In the data rows, 128 means zero.
Here are some points, one per row:
[147 128 123 130 127 119 138 114 137 121 128 130 121 120 108 135 152 128
 110 117 123 146 147 152 133  80  72 134 116 117 134  95 109 106 131 153
 125 105 158  97 141  74 104 100 108 162 158 143]
[155 153 127 131  97 128 110 123 106 115 132 102 187 169 118 112 149 134
  86 165 145 167 143 176 107 118 152 132 147 102 153 151 107 150 100 111
 144 130 128 190 138 114 113 170 116 109 153 162]
[150 129 128 144 125 123 145 115 153 110 133 127 121 163 104 137 111 102
 116 110 127 112  86 143 117  80 164 143  96 121 110  96 103 170 123 136
 123 143 151 129 116 105 131  92 140 141 105 133]
[139 141 135 122 122 126 110 136 135 108 135 125 134 110  90 143 108 100
 115 148 124 121 155 154 121 149 158 129 119 133 135  89 114 106 139 153
 106 116 131 143 147  85 160 130 113 149  94  85]
[140 135 125 164 143 122 129 137 122 158 117 118 159 126 115  88  99 140
 178 105 146  90 104  98 157 124 112 140 122 127 128 172 114 147 182 177
 147 132 170 167 164  93 157 180 111 147 147 135]
[105 110 131 109 146 160 151 157 103 143 121 129 137 121 154 132 151  84
 116 162 105 112 134 127 149 107 155 114 103  80 121 162 167 100 115 129
 128 105 164 157 138 153 110 104 175 143 110  89]
[128 130 124 141 135 117 154 114 150 129 145 129 122  88 131 115 169 173
 103 150 132 130 134 141 149  90 141 123 146 117 157 134 155 118 110 101
 122 145 120 104 134 146 161 163 162 101 101 140]
[126 152 129 140  66 119  89 129 122 122 156 137 144 176 127  93  89 103
 108 112 141 136 139 110 142 177  95  99 144 115 141 168 139 148 107 125
 133 106 144  90 152 144  67 168 176 148 128 154]
[111 120 125 129 142 147 127 143 123 131 115 110 148 110 119  89 143 101
 152 128 156 140 132  66 139 137 149 143  97 140 106 100 125  98 120 104
 173 117  95  96  97  79 142 124 118 133 130 139]
[120 116 165  98 139 155 132 138  95 125 130 150 107 114 144 116 115 133
 148 183 122 129  99 107 151 168 111 144 162 117 158 120 155 165 111 192
 122 150  90 131 116  86 105 100 166 117 152 108]
[118 129 111 106 148 124 145 143 145 132 129 121 113  97 102 118 104  94
 114 132 155  97 122 100  54 122 113 145 167 135 156 111 103 153 199  92
 129 183 123 159 151 156  73 164 152 122 146 147]
[146 126 120 126 143 126 142 122 111 119 127 132 133  88  73 143  95 160
 103  99  78 149 152  92  96 123 161  75 122 148 127 186 131 104 104 167
  99 118 110  93 145 143 140 129 127 144 162 140]
[144 129 124 132 136 121 116 119 124 125 138 112 123 107 118 129 157 127
 117 112 131 116 133 150 117 150  95 139 115 151 138 112 110 105 101 107
 133 108 147 115 160  86 102 119 126 131  87  95]
[141 140 145 119  86 127 101 110 129 105 147 144 114 119 139 152 107 166
 130 104 148 123 129  98 149  82  94 124 137 143 139 123 104 159  99 115
 176 137 108 116 139 158 125 131 142 149 157  73]
[133 134  90 135 130 127 115 122 151 127 120 119 130 148  76 135 147 148
  93 141 115 116  97 138 150 139 148 117 141 100 141 135 161 157 119 114
 131 110  87  89 153  83 146 102  85 140  90 125]
[118 128 123 129  85 133 100 129 141 125 152 132 109 132 101 132  80  95
 119 101  56 154 133 143 151  86  98 131 115 109 140 128 150 154 126  98
 128 109 106 180 138  87 129 100 111  79 168 159]
[138 119 129 125 140 134 130 116 135 102 142 123 110 119 163 127 108 130
 135 126 151 101 144 139 138 100 162 156 103 121 143 177 125  94 152 155
 118 113 119  96 118 127 138 169 105 115 109 147]
[112 119 131 125 129 143 128 151 154 115 118 126 117 159  92 150 104 125
 127 186 134 131 140  90 112 163 143  90 105 114 109 160  96 110 123 101
 182 140  93 132 140  78 153  89 119 113 137 170]
[113 173 135 150  98 132 127 135  62 176 121 115 187 163 120 132 160 147
 158 173 112  72 164  94  71 102  95 133 124  92 130 127 103 155 183 104
 103 109 143  83 115 143 157  87 159  76 143 100]
[110 128 120 154 130 102 128 127 108 148  91 143 155 103 154 113 120  95
  73 129  88 107  98 113 117 116 105 163 136 151 118 155 117 147 182 162
 172 107  93 113 157 148 153 113  87 135 151 153]
[125 100 136 118 120 146 142 140 124 137 110 143  99 149 154 140  89 160
  98 125 157 129 148  78 104 101 149 130 188 143 120 103 171 142 116 140
 124 149 140 120 108 132 153 140 158  88  89 163]
[135 110 133 138 123 127 122 143 106 118 115 135 128  97 107 105 112 167
 151  99 156 139 112 164 106 138  80 143  98 111 133 119 157  89 115 116
 118 106  83 156  68 149 131 114 165  83 136 102]
[123 132 132 121 172 110 129 116 138 120 128 139 116 126 138 144 171 104
 137 100 157 131 118  78 118 108 133 130 146 134 142 119 132 132 118 103
  96 127 159 153 147  89 149 135 143 123 147 156]
[117 126 134 150 151 105 114 138 138 178 102 135 115 103 130 138 105 164
  84 162  96 168 153 122 137  87 126 140 105 135 128 179 116 105 122 165
 141 107  98 103  78 144  86 151 125  95 128 149]
[127 105 110 119  97 120  98 126 134 124 123 148 114 149 111 134  88 134
  79 106 123 127 145 113 154  96  91 155 107 139 127 122 103 146 103 102
 104 151 166 120 144 113 155 130 148 124 167  89]
[152 133  90 131 132 101 119 109 144 134 137 138 126  99 161 150 156 111
 164 123 112 144 125 156 136 139 115 116 123 138  85 116 145 174 150 110
 137 169  92 102 120 129 135 123 162 148 150 120]
[142 127 148 117 123 124 144 123 143 150 124 126 108 136 132 131 159 128
 157 101 128 145 132 134 147 126 153 151 142 121 141 110 100  87 113 104
 108 139  84 106 136 156 161 130 133 158 151 164]
[125 133  99 146 145 114 131 129 125 140 136 105 126 124 145 101  73 106
 153 111 138 136 138 125 127 150 162 120 166 119 132  99  87 104 107 156
 150 126 146 118  90 144 153 155  94 130 113 113]
[134 124 115 115 144 120 153 105 143 118 143 131 134 154 147 153 131 128
 121 122 107 131 150 125 148 128 120 125 123 138 136 107 103 103 137 158
 102  98  79 118 143 139 151 188 170 128 145 138]
[121 116 124 127 123 135 139 121 130 110 102 128 137 117 154 110 106 156
 143 106 136 142 147 158 132 159  78 112 118 137 130 116 102 108 145 110
 132 128 148 140  94 126 149 111  93 122 116 104]
[139 134 119 139 116 117 135 125 127 105 127 118 116  79 152 114 134 174
 141 155 144 146 160 153 141 100 164 121 120 148 111 119 123 170 136 104
 131  98 115 123 158 139 135 129 170 137  99 119]
[103 117 126 133 139 140 135 166 103 151  96 135 110 141 141 161 162  97
 153 174 103 132 141 123 143 154 134 139  95 144 109 112 108 109 112 107
 193 144 168 101  87 146 137 192 102 116 156 144]
[ 93 108 152 104 113 142 114 136  80 150 148 175 110 139 134  99 147 194
  92 139 105  97 138 116 104 144 157 129  87 133 112 101 175 119 118 159
 105 188  97 151 103 100  81 163  93 140 152 157]
[120 133 129 129 150 144 127 122 128 120 145 131 124 140 126 120  87 131
 159 119 140 151 128 166  52 116  82 151 120 131 115 148 178 108 108 128
 126 126 143 103 155 144 149 120 104 141 109  92]
[126 114 151 154 117 157 108 153 113 116 120 109 132 164 133  73 136  94
  90 148 126 146  97 159 139 120  87  43 118 111 128 126 125 136 132  97
  93 156  99 110 133 121 124 180  88 137 139 102]
[127 138 111 108 125  97 124 127 141 124 115 137 111 148 105 136 147 117
 159 102 136 150 134 149 149 131 147 132 103 128 127  97 122 131 134 166
 114 123 142 108 166 161 105 116 108  65 102 170]
[111 130 122 151 104 144 118 146 126 129 113 121 141  82 112 117 140 107
 137  99 133 144 121 166 128 111 144 103 170 147 150 121 135  85 142 155
 138 135 162  96  87  89 112 109 115  99 113 132]
[122 135 135 125 122 114 128 104 140 136 134 120 134 118 108 140  75 112
 155 128 149 130 102 173 148 138 155 144 101 126 115 112 135 162 127  99
 105 162 145  99 131 140 146 124 163 143 135 156]
[129 106 144 134 139 142 146 147 126 125 119 137 122 111 105 129 141  94
 147 170 141  89 145 106 148 147 140 122 163 153 115 105 174 124 106 103
 135 102 141 160 106 162 109 113  96 118 163 164]
[144 141 127 124 124 115 119 115 132 136 155 135 124 165 112 126 168 103
 110  99 151 163 143 140 144 164 154 141 110 144 125 132 166 153 150 151
 148 125 141 145 114 151 153 108 158 143 109  90]
[131 135 131 109 120  99 130 105 151 120 141 120 116 158  66 137 150 114
 114 117 138 142 131 140 146 147 150 132 117 137 115 167 162 166 148 143
 124 122 147 137 102 105 144 125 113 123  99  85]
[138 128 130 128 140 143 145  93 150 124 136 138 123  98 115 133 138 118
 144 148 145 141 115 102 146 167 161 128 106 133 146 132  86 145 131 110
 105 118 146 158 152 120  83 108  90 106 123  99]
[145 102 145 119 130 121 151 132 138 115 131 131 114 126 150 126 135 130
 149 101  98 135 140 148  92 156 120 143 112 126 145 127 118 128 113 113
 122 101 146 100 159 143 120 111 112 141 101 102]
[134 124 116 120 152 139 119 114 151 102 113 130 109 139 131 113 159 125
 150 103 134 113 157 144 138 130 115 120 115 133 141 117 114 152 122 119
 138  90 147 140  89 140 146 135 109 147  96 166]
[136 129 141 104 109  84 116 104 130 150 154 157 114 145 151 118 125 121
 160 119 142 153 124 154 102  90 152  89 135 131 131 114 111 141 147 115
 156 174 130 129 115 146 151  98 148 146 116 121]
[150 130 150 136  88 138 102 118  89 107 155 130 165 115 139 143 153 113
  93 121 143 154 124 137 140 150  99 144 185  68  56 158 102 153 117 108
 146 144 151 146 116 146  92 161 138 144  80 171]
[105 140 126 151 134 123 138 131  87 179  93 128 142 109 138 161  89 116
 104 100  97  85  73 114 102 129  96 105  95 130 154 153 118 133 152 157
 141 126  99 179 143 147 151 137 127 154  63 165]
[122 143 142 125 175 137 148 131 135 134 130 107 128 105 154 138  95 160
  72  99 128 107 144 115 155 154 139 128 150 127 113 100 155  94 131 105
 128 114 166 152 129 127 132 123 138 135 177 136]
[133 132 122 141 126 140 132 136 144 109 120 112 138 103 159 115 137  97
 142 112 137 149 152 128 110 137 102 138 104 120 128 116 144 107 100 172
 103 164 144 107 145 146 157  94  92 135 108 121]
[ 84 123 118 124 134 159 151 164 117 139 108 122 129 152 113 153 156 133
 154 105 169  97 150 147 133 131 152 122 170 127 104 175  93 128 110 145
 125 120  90 165 134  98  85 100  95 153 152 112]
[142 159 115 127 109 103 131 109 153 140 136 117 136  95 154 142 161 118
 106 129 145  72  64 139  74 157 117 124 108 139  98 147 139 144 161 170
 126 102 129 139 126 144 139 166 127 107 183 115]
[131 133 125 113 140 133 143 140 141 114 111 129 138 148 141 142 111 168
 155 116  78 168  78  94 109 143 158 148 138  96 141 110 168 106 133  88
 116 106 129 116 101 144 124 142 127 155 144 108]
[138 116 147 118 143 135 111 123 135 127 145 141 135 143 146 151 129 162
 154  96 140 113 137 162 150 109 161 123 151 148 144 110 105 153 130 109
 137 139 105 107 168 146 126 119 152  90 103 106]
[147 133 120 141 135 119 132 121 133 127 129 107 150 131 157 156 113 105
 161 175 154 102 154  92 149 129 120 121 137 142 145 103 188  99 121 109
 106 130 139 165 123 134  72 108  81 148 128 113]
[127 149 133 107 145 136 152 121 131 122 119 130 123 159 140  90 147 129
 132 163  59  90 122 115 152 128 126 140 161 141 100 154 109  95 109 131
 110 183 106 170 129 136  99 106 172 137  98 118]
[114 121 124  92 134 146 126 154 137 123 159 127 124 142 150 128 142 170
 129 161 155 164  91 127 151 124  81 135 115 150 141 117  89 127 124 124
  99 110 160 110 121 153 135 100 123 135 104 131]
[110  97 135 146 133 145 110 131 127 107 128 101 112 157 137 139 160 151
 145 163 106 121  79 104 121 146 149 134 176 130 129 133 152  95 131 150
 120 110 137 163 115 157  94  96 168 149 171 106]
Along one direction, these points spread out more than along any other. For each point below, how far along it does it lie, from 0 to 99? 50 is the average, and the first point above lies past it. One standard deviation of the points above along it is 16.
[150 129 128 144 125 123 145 115 153 110 133 127 121 163 104 137 111 102
 116 110 127 112  86 143 117  80 164 143  96 121 110  96 103 170 123 136
 123 143 151 129 116 105 131  92 140 141 105 133] 71
[110 128 120 154 130 102 128 127 108 148  91 143 155 103 154 113 120  95
  73 129  88 107  98 113 117 116 105 163 136 151 118 155 117 147 182 162
 172 107  93 113 157 148 153 113  87 135 151 153] 30
[138 119 129 125 140 134 130 116 135 102 142 123 110 119 163 127 108 130
 135 126 151 101 144 139 138 100 162 156 103 121 143 177 125  94 152 155
 118 113 119  96 118 127 138 169 105 115 109 147] 53
[127 149 133 107 145 136 152 121 131 122 119 130 123 159 140  90 147 129
 132 163  59  90 122 115 152 128 126 140 161 141 100 154 109  95 109 131
 110 183 106 170 129 136  99 106 172 137  98 118] 27
[105 140 126 151 134 123 138 131  87 179  93 128 142 109 138 161  89 116
 104 100  97  85  73 114 102 129  96 105  95 130 154 153 118 133 152 157
 141 126  99 179 143 147 151 137 127 154  63 165] 30
[127 138 111 108 125  97 124 127 141 124 115 137 111 148 105 136 147 117
 159 102 136 150 134 149 149 131 147 132 103 128 127  97 122 131 134 166
 114 123 142 108 166 161 105 116 108  65 102 170] 70
[110  97 135 146 133 145 110 131 127 107 128 101 112 157 137 139 160 151
 145 163 106 121  79 104 121 146 149 134 176 130 129 133 152  95 131 150
 120 110 137 163 115 157  94  96 168 149 171 106] 21
[117 126 134 150 151 105 114 138 138 178 102 135 115 103 130 138 105 164
  84 162  96 168 153 122 137  87 126 140 105 135 128 179 116 105 122 165
 141 107  98 103  78 144  86 151 125  95 128 149] 31
[120 133 129 129 150 144 127 122 128 120 145 131 124 140 126 120  87 131
 159 119 140 151 128 166  52 116  82 151 120 131 115 148 178 108 108 128
 126 126 143 103 155 144 149 120 104 141 109  92] 67
[ 84 123 118 124 134 159 151 164 117 139 108 122 129 152 113 153 156 133
 154 105 169  97 150 147 133 131 152 122 170 127 104 175  93 128 110 145
 125 120  90 165 134  98  85 100  95 153 152 112] 31
[112 119 131 125 129 143 128 151 154 115 118 126 117 159  92 150 104 125
 127 186 134 131 140  90 112 163 143  90 105 114 109 160  96 110 123 101
 182 140  93 132 140  78 153  89 119 113 137 170] 34
[111 120 125 129 142 147 127 143 123 131 115 110 148 110 119  89 143 101
 152 128 156 140 132  66 139 137 149 143  97 140 106 100 125  98 120 104
 173 117  95  96  97  79 142 124 118 133 130 139] 42
[144 141 127 124 124 115 119 115 132 136 155 135 124 165 112 126 168 103
 110  99 151 163 143 140 144 164 154 141 110 144 125 132 166 153 150 151
 148 125 141 145 114 151 153 108 158 143 109  90] 69
[131 135 131 109 120  99 130 105 151 120 141 120 116 158  66 137 150 114
 114 117 138 142 131 140 146 147 150 132 117 137 115 167 162 166 148 143
 124 122 147 137 102 105 144 125 113 123  99  85] 67
[ 93 108 152 104 113 142 114 136  80 150 148 175 110 139 134  99 147 194
  92 139 105  97 138 116 104 144 157 129  87 133 112 101 175 119 118 159
 105 188  97 151 103 100  81 163  93 140 152 157] 14
